Families of rows that turns and mirrors carry onto each other, the same ones carrying the whole set onto itself: the rest of each named row's family, in list order:
5 families of 8 rows:
feme: [-14  -7  -8  25  14  -9 -27 -11  -1  25   6]
vinom: [  2  -6 -39  20  29 -21   2  11  16  24   6]
saz: [-10   1 -12  20  20 -11 -29   4  12  30   7]
daku: [  9 -15   4  21  14 -25  12 -15   1  26  23]
kozep: [  9 -19   9  19   9 -12 -16   1  -8  17  16]
nav: [ 17 -12 -12  25  33 -21  -8  -5   6 -14  12]
Pevo: [ 19  -8   0  19  19 -24   2 -11  11 -12  10]
rokab: [ 13 -11  15  23  19  -4  -1  -3   0  16  18]
Turak: [ 17  -8   5  33  25 -15   1  -1 -11  26  21]
Geluz: [  8 -12 -36  18  31 -25  -1   3  19  34  15]
Gonaf: [ 10   1 -13  34  23 -24  -7  -7  12 -15  20]
boses: [  3  -5  15  25   6 -10  -4  -6  16   9  13]
Kupib: [ -5 -22   2  12  21 -26  -1 -10 -14  22  24]
dogeg: [  8  -7  16  19   6 -16   3  -3   2   8  15]
vad: [  9 -11 -43  34  25 -11   0  -2  15  10   8]
Bib: [ -5  -6 -20  17  15 -15 -11  -8 -16  30  -4]
subu: [-10 -13 -38  14  18 -27  -3  -7  21  10   5]
zorus: [ 10  -2  -9  38  22 -13 -13   2   8 -13  16]
Dodud: [-10   4 -11  19   6  -8  -8  -2  -8  21  -5]
tege: [  2 -21 -25  20  13 -28  -9  -7 -14  33   5]
fofig: [ -4   4 -35  22  21 -12  -9  -3  19  -5  16]
Beda: [ -5  -3 -14  13  25 -13 -13  18  25   4   6]
Zivug: [  7  -6   4  12  25 -18   9 -13  -6  23  26]
lekar: [  3 -16 -31  22   8 -16 -15   3  25   8  -3]
Gis: [ 19 -17 -22  29  34 -28  -9 -19  11   4  26]
Molo: [ 21 -18 -17  20  36 -33   3   2   7  -3  17]
Zera: [ 17 -16 -11  24  29 -28 -13  -3  21  -2  29]
Kezi: [ -6   0 -25  20  21 -14 -17  12  30  12  13]
zibut: [-14  -4 -17  29  10 -12  -9 -13   0  38   7]
das: [-12 -14 -20  17  15 -29 -13  -3 -12  34   7]
gitas: [  3   3  10  20  25 -19  -3  -5  -7  12  28]
Pufes: [ 17 -18  -7  30  25 -29   7 -24  18   9  21]
Bezuf: [ 11  -7  -6  15  16 -26  19 -16  -2  27  15]
Fivaz: [ -8  -3 -22  15  29 -17  -7   7  -4  33  -5]
sitas: [-12  -7 -29  10  23 -12  -8   0  27   5   8]
Fik: [ 14  -5 -29  35  31 -30   3 -15  -1  11  26]
kuza: [  8 -16 -37  17  21 -11  -4   0  23  22   2]
gigav: [-17 -12  -5  19   8 -19 -28   0   1   8   8]
Fede: [ 21  -9 -26  40  28 -28   5 -13   6   4  21]
kedim: [-10 -11  -6  22   6 -17 -28   6  -3  22   3]

Which other rows belong to the same family as kuza? feme, nav, rokab, Bib, Zivug, Gis, sitas
Which other rows belong to the same family as Kupib? saz, kozep, Pevo, vad, fofig, Pufes, Fivaz
Which other rows belong to the same family as subu? Turak, Dodud, lekar, Molo, Zera, zibut, gitas
Which other rows belong to the same family as das? vinom, daku, Gonaf, dogeg, Kezi, Fede, kedim

Families of rows that turns and mirrors carry onto each other, the same ones carrying the whole set onto itself: the rest of each named row's family, in list order:
4 families of 8 rows:
zelan: [  3  13  -3 -29   7  13   8   3  14   1  -6  -5  -9]
koz: [  9  -1 -15 -14   9  14   1   0  15  -4  -6  20   5]
mun: [  8  -2 -14 -22   5   2  -6   1  23   1  -8   8   0]
mefi: [  1  -2  18   6  -6  -6   2   2 -21   3   6 -20  10]
mepe: [ -4  12   0 -30   3   9   3   9  17   5  -5   4  -6]
Niv: [ -2  -8  10   8 -10 -18  -8  -2 -13   2  14 -16   4]
gon: [-13 -11   7   9 -14 -18  -3  -6 -13   5   8 -11   6]
fes: [  8  12  -7 -17  11  23   7   5  13   0  -5  11   3]
Savi: [  2  -3 -11 -29   2   0  -4  -1  19  -6 -11   4  -9]
Babir: [ -8   5   7  15 -11  -6  -2   3 -11   0   5 -27   6]
vem: [ -3  15  -2 -21   9  20  10   4  10  -1  -5  18  -2]
Zopi: [  4   3 -17 -25  -3   2  -4  11  12  -9  -3  17  -3]
tobam: [  7  10  -5 -22   9  22  15   2   3  -6  -3  15  -1]
pemal: [-14  -3   5  21   1  -6  -8 -15 -16 -10  -5 -10   4]
padur: [ -4  -8   0  25  -4  -5  -1 -12 -14  -5  10  -6  12]
fana: [ -9  11  12  13 -10  -5  -4   9 -16  -3   5 -20   1]
kemaf: [-21  10   9  18  -4   1   7  -4 -20  -1   5 -10   6]
kem: [ -4  17 -16 -22   4   7  -4   3  18  -6  -6   5 -13]
vaki: [  4  15 -10 -21  12  15   9  -7  11   1   5   8  -8]
Bomut: [ -4 -11   3  15 -12 -16  -8  -5  -8   0   8 -18   9]
vage: [ -1  -4  -6 -29   3  -1  -3  -1  19   2  -5  13  -5]
Gimuf: [-15  -6   6  19  -4  -7   4 -14 -18  -1   8  -1   9]
datip: [ -6  -8   5  20   0  -9  -5 -18 -15  -3  13  -3   4]
Giko: [ -8   1  12  16  -5   0  -3   5 -23 -10  -5 -10  11]
tuv: [-13   9   6  24   1   4  -2  -6 -20  -8   7  -8   3]
Sube: [ 12   2 -11 -23   4   8   7   1   5  -1   9  21   0]
Saben: [ -2  -2  -8 -20   8   9   2  -4  12  -4  -6  27  -1]
Led: [-17   5  12  10 -13 -11   0   3 -14   4   5 -20   4]
fevo: [ -6  -9  11  10   1 -12  -3 -18 -13   5   6 -20   4]
sasa: [  7  11  -8 -25   5  12   0   8  22   5  -6  -3  -1]
zet: [ -9   7   5  24  -2   5   4  -4 -17  -4   6 -15   9]
Rosup: [  4  -7 -13 -20   5   9   2  -2   9 -12  -8  22   1]

Which other rows belong to the same family as mepe? Babir, vem, padur, Bomut, vage, Saben, zet
Which other rows belong to the same family as Giko? mefi, Zopi, pemal, kem, vaki, Sube, fevo
Which other rows belong to the same family as Gimuf? koz, mun, gon, fes, kemaf, Led, sasa

Families of rows that turns and mirrors carry onto each other, the same ones carrying the whole set onto itself: the rest of each named row's family, in list order:
5 families of 6 rows:
Kezud: [  3  -2 -26   7  -3   4 -17   7  -5  35  10   7   9 -13  -3   2]
Guv: [ 26  18   3  -1  -9 -23  -5   5  10  42  -7   1  18  -7  14  -6]
Pofi: [  7   5 -27   8  -9  -1 -21   4  -4  34  11   1   7   2  -3  -4]
vil: [  3 -21  -7   5 -15   4 -15  28  13  11 -15   0   4 -13  12   0]
Zad: [ 21   7  -9  -4 -13 -22  -7   1   9  16  -3 -20   7 -47  14  -2]
geme: [ 27   4  -5   1 -20 -15 -13 -15  12   8  -8 -17   1 -45   4  -1]
buguk: [ 28  17   6   7 -14 -27   1   4   8  37 -11  -3   8 -14   4  -6]
mela: [  7  -5 -24  10  -6  -4 -16  12  -9  33   8   0   2  -5  -3   1]
bodur: [ 16  -8 -27  -7 -31  -1 -16  -2  29  28 -24  22  -8 -18  17   2]
tepof: [ 12  12 -16 -18 -15  -9 -30 -20  23   5 -17  -2 -15 -11   5  -1]
pogu: [ 15  -7 -17 -11 -25  -3 -24  -6  34  31 -13  11  -9 -19  26  15]
Belis: [  4 -18 -12   7 -14  -1 -12  27  10   9 -10  15  -5  -7   7  -5]
degu: [ 20  14 -10  -2 -18 -24  -7  -1   9   7  -3 -15  11 -45  12  -6]
gumos: [ 27   7  -3  -2 -14 -19  -9   1  15  20  -7 -23   0 -47   5  -7]
Lat: [  0 -23 -10  11 -14   9 -14  19   8  17 -15   0  -3  -9   5   6]
losu: [ 18  20  -2   0  -7 -20   0   7   1  37 -12  15  13 -17   4  -8]
Mipas: [ 13   0 -23 -12 -29  -7 -26   1  32  33 -21  10 -10 -15  18  15]
befil: [ 28  18  10   5 -13 -25  -4   1   4  32  -5   2  15 -15   3  -2]
doger: [ 26  15   0   1  -8 -20   4   5   4  41 -14  -5  14 -18   8 -10]
niru: [  8  12  -9 -10 -10 -25 -26 -23  12   6  -9  -4 -19 -18  11   8]
dus: [ 20  -1 -16  -8 -36  -5 -22   6  36  32 -19   9  -1 -13  25  10]
kip: [  2  13 -15 -13  -6 -11 -33 -17  23   8  -7 -12 -13 -11   7   3]
big: [  2  14 -17 -12 -12 -18 -24 -19  28  17 -14 -10 -19 -13  11   6]
rokes: [ 19  -9 -16  -9 -31  -6 -22  -8  32  22 -13  13  -8 -14  27  13]
Gan: [ 11 -22  -2   5 -12  10 -17  13  11  12 -18  14 -10 -15   7   2]
Lebi: [  8  14 -14 -12 -16 -12 -28 -20  24  12 -19  -8 -18 -10   2   3]
luf: [ 21   5  -8   2 -15 -17 -13   5  16   7  -3 -27   5 -40   7 -11]
gazom: [  6   0 -21  10  -7   8 -14   4  -1  31  12  12  10 -10  -5  -5]
sipin: [  3 -20 -13   9 -16   1 -11  24   6  12 -18   5  -7  -6   3  -5]
Vanop: [  6   3 -26  16 -11 -15 -11   2  -7  31  13  11   4 -12  -3   1]

Which other rows belong to the same family as tepof? Belis, degu, befil, rokes, gazom
Which other rows belong to the same family as Kezud? Zad, buguk, pogu, Lebi, sipin
Which other rows belong to the same family as mela? gumos, Lat, Mipas, doger, big
Which other rows belong to the same family as Pofi? Guv, vil, dus, kip, luf

Families of rows that turns and mirrors carry onto each other, the same ones carrying the whole set onto itself: the rest of each named row's family, in list order:
4 families of 8 rows:
Zelig: [-22 -11  -7  -8  -5  -8  -5 -17  30 -17 -25 -10   2]
Seni: [ -3  -4 -11 -12 -19  -5  -2 -10  19   6 -22  -5  38]
naka: [-12  -9 -10 -14   0 -16  -3  -1  21  -2 -50 -16   7]
nomu: [-10   4 -10 -14  10  -8  20  -9 -13 -13 -15  -1  -8]
vupot: [-30   5   0 -21  14  11  19 -29   5 -12 -29 -10  -3]
Sol: [-21  -9   2 -20  -3   4  -6 -15  31 -16 -18  -3  -3]
fis: [  5   3  -9 -26 -10   5  11   5   5  12 -39   1  28]
tomeg: [-13   6 -10 -21 -10  17  14 -17  12  -9  -4  11  18]
rudu: [-10 -16  -3 -10 -25 -10   8 -27  20 -10 -18   3  16]
Fug: [-16   7 -18 -15  13  -9  13   4   2 -10 -45 -10  -4]
giviv: [ -5   7   0 -24   1   8  15 -14  -4  16 -38 -14  31]
dulev: [-13 -11  -1 -10  -6  -9   4 -26  10 -16   0  -2   0]
Noku: [  4  -7  -5 -18   3 -20  11   2  -9   5 -40 -11   6]
moni: [-22   6  -8 -23  13   8  11  -8   9 -18 -18   1 -13]
dod: [-18  -8   8 -24   3   0   3 -21  16   4 -53 -20  10]
dep: [ -9   2  -8 -29  15   1   9   9   5  -3 -44  -8  -9]
gesa: [ -2 -20   4 -12 -12 -19  -4 -14  15   1 -26 -13  12]
kabun: [ -2  15 -16 -27   1  14  23  -1  -6  -2 -21   9  15]
bemu: [-19   6   0 -20  -3  17  15 -35   5  -1  -8  -6  25]
vomi: [-27   4 -16 -10  10  -2  10 -13  13 -24 -19  -3  -9]
tipo: [-28  -8  10 -18   0   5   4 -36  22  -9 -32 -13   6]
vef: [  3 -12  -5 -14 -18 -17  11  -8   7   5 -47  -3  20]
vapi: [-13   0 -14 -11  -7  -2  27 -23  -1 -19 -10  11   1]
segeb: [ -8  16 -23 -13   0   5  24  -5 -10  -4 -14   3  19]
kiv: [ -2  -5  -2 -24 -22   8   0 -12  24   4 -21   3  31]
mib: [-10 -10   2 -26  -3  -5  -7   1  27   0 -45 -12   4]
Seloz: [-13   5 -16 -10 -11   5  10 -19  12 -10   1   2  26]
keri: [  3   7 -19 -16  -7  -5  13   4  -2  10 -34  -8  31]
Luma: [-14  14  -6 -24   7  16  25 -22 -12   5 -23  -7  22]
Vodi: [-10  -4   6 -21  -9   9   3 -30  12  11 -26 -13  34]
Sinen: [-20   5   0 -24  16   5  18 -15  -2   0 -52 -15   0]
tuse: [ -2   3 -16 -16   0  -8  29  -3 -15  -3 -38   3   6]

Which other rows belong to the same family as kiv? Sol, fis, tomeg, moni, dep, kabun, mib
Which other rows belong to the same family as dulev? nomu, rudu, Noku, gesa, vef, vapi, tuse
Which other rows belong to the same family as Luma? vupot, giviv, dod, bemu, tipo, Vodi, Sinen

